[[147 148 151 122 135 147 108]
 [135 105 137 148 131 144 141]]
->
[[135 105 137 148 131 144 141]
 [147 148 151 122 135 147 108]]

[[128 128 128 133 132 127 128 127]
 [129 129 126 128 133 129 129 129]
 [127 124 130 133 113 126 125 128]
 [131 125 127 119 136 127 128 130]
 [128 127 128 133 137 128 128 128]
 [127 130 127 133 134 129 128 129]
 [127 127 129 123 101 127 127 127]
 [128 127 127 137 132 128 127 128]]
->
[[128 127 127 137 132 128 127 128]
 [128 128 128 133 132 127 128 127]
 [129 129 126 128 133 129 129 129]
 [127 124 130 133 113 126 125 128]
 [131 125 127 119 136 127 128 130]
 [128 127 128 133 137 128 128 128]
 [127 130 127 133 134 129 128 129]
 [127 127 129 123 101 127 127 127]]

[[128 131]
 [128 133]
 [130 132]
 [129 133]
 [122 134]
 [151 125]
 [142 126]]
->
[[142 126]
 [128 131]
 [128 133]
 [130 132]
 [129 133]
 [122 134]
 [151 125]]

[[138 100 118 115 103 151  99 146 149 138 134]
 [105 133 109 144 110 150 111 102 111  99 132]
 [121 119 132 157 112 142 130 146 104 143 109]
 [107 140 115 137 121 107 116 139 103 126 151]
 [105 124 156 144 125 124 145 154 110 141 107]]
->
[[105 124 156 144 125 124 145 154 110 141 107]
 [138 100 118 115 103 151  99 146 149 138 134]
 [105 133 109 144 110 150 111 102 111  99 132]
 [121 119 132 157 112 142 130 146 104 143 109]
 [107 140 115 137 121 107 116 139 103 126 151]]

[[148 125 144 117]
 [148 124 137 105]
 [146 124 145 113]]
->
[[146 124 145 113]
 [148 125 144 117]
 [148 124 137 105]]

[[126 123 124 125 126 123 124 126 129 132 127]
 [131 127 124 128 130 127 124 104 118 122 124]
 [126 127 131 128 120 132 122 131 134 134 132]
 [130 137 132 126 131 129 129 132 130 124 131]
 [132 121 124 126 128 126 127 121 124 128 127]
 [123 134 126 138 123 131 126 136 131 139 132]
 [134 133 128 126 124 128 125 114 121 127 133]
 [119 132 123 128 111 128 120 128 132 138 123]]
->
[[119 132 123 128 111 128 120 128 132 138 123]
 [126 123 124 125 126 123 124 126 129 132 127]
 [131 127 124 128 130 127 124 104 118 122 124]
 [126 127 131 128 120 132 122 131 134 134 132]
 [130 137 132 126 131 129 129 132 130 124 131]
 [132 121 124 126 128 126 127 121 124 128 127]
 [123 134 126 138 123 131 126 136 131 139 132]
 [134 133 128 126 124 128 125 114 121 127 133]]
---
[[120 118 112 130 114 136 120 104 117 147]
 [124 130 136 132 134 124 129 140 131 119]]
->
[[124 130 136 132 134 124 129 140 131 119]
 [120 118 112 130 114 136 120 104 117 147]]

[[128 116 121 133 111 135]
 [137 136 134 109 135 110]
 [134 102 143 145 124 110]
 [152 146 110 124 118 148]
 [110 148 121 137 120 117]
 [130 141 146 129 114 113]
 [150 127 104 114 130 135]
 [144 144 154 142 116 149]
 [123 124 134 150 106 108]]
->
[[110 148 121 137 120 117]
 [152 146 110 124 118 148]
 [144 144 154 142 116 149]
 [130 141 146 129 114 113]
 [137 136 134 109 135 110]
 [150 127 104 114 130 135]
 [123 124 134 150 106 108]
 [128 116 121 133 111 135]
 [134 102 143 145 124 110]]

[[143 122 129 112 120 137 119 112 144 102 110 103 117]
 [101 127 116 139 121 122 157 110 128 125 117 100 111]
 [136 146 127 137 124 137 119 128 130 146 116 119 126]
 [142 135 120 131 134 148 110 139 140 104 114 128 119]]
->
[[136 146 127 137 124 137 119 128 130 146 116 119 126]
 [142 135 120 131 134 148 110 139 140 104 114 128 119]
 [101 127 116 139 121 122 157 110 128 125 117 100 111]
 [143 122 129 112 120 137 119 112 144 102 110 103 117]]

[[134 123 140 148 120 132 134 156 110 135]
 [128 113 127 136 133 123 134 125 109 128]
 [131 130 136 143 111 110 134 114 139 132]
 [129 117 119 116 116 145 134 147 131 122]]
->
[[131 130 136 143 111 110 134 114 139 132]
 [134 123 140 148 120 132 134 156 110 135]
 [129 117 119 116 116 145 134 147 131 122]
 [128 113 127 136 133 123 134 125 109 128]]

[[126 130 130 122]
 [130 136 136 125]
 [122 125 136 150]
 [135 117 108 116]
 [122 114 119 129]
 [144 150 139 122]]
->
[[144 150 139 122]
 [130 136 136 125]
 [126 130 130 122]
 [122 125 136 150]
 [135 117 108 116]
 [122 114 119 129]]

[[122 107 125]
 [108 138 118]
 [127 137 144]
 [147 135 133]]
->
[[108 138 118]
 [127 137 144]
 [147 135 133]
 [122 107 125]]
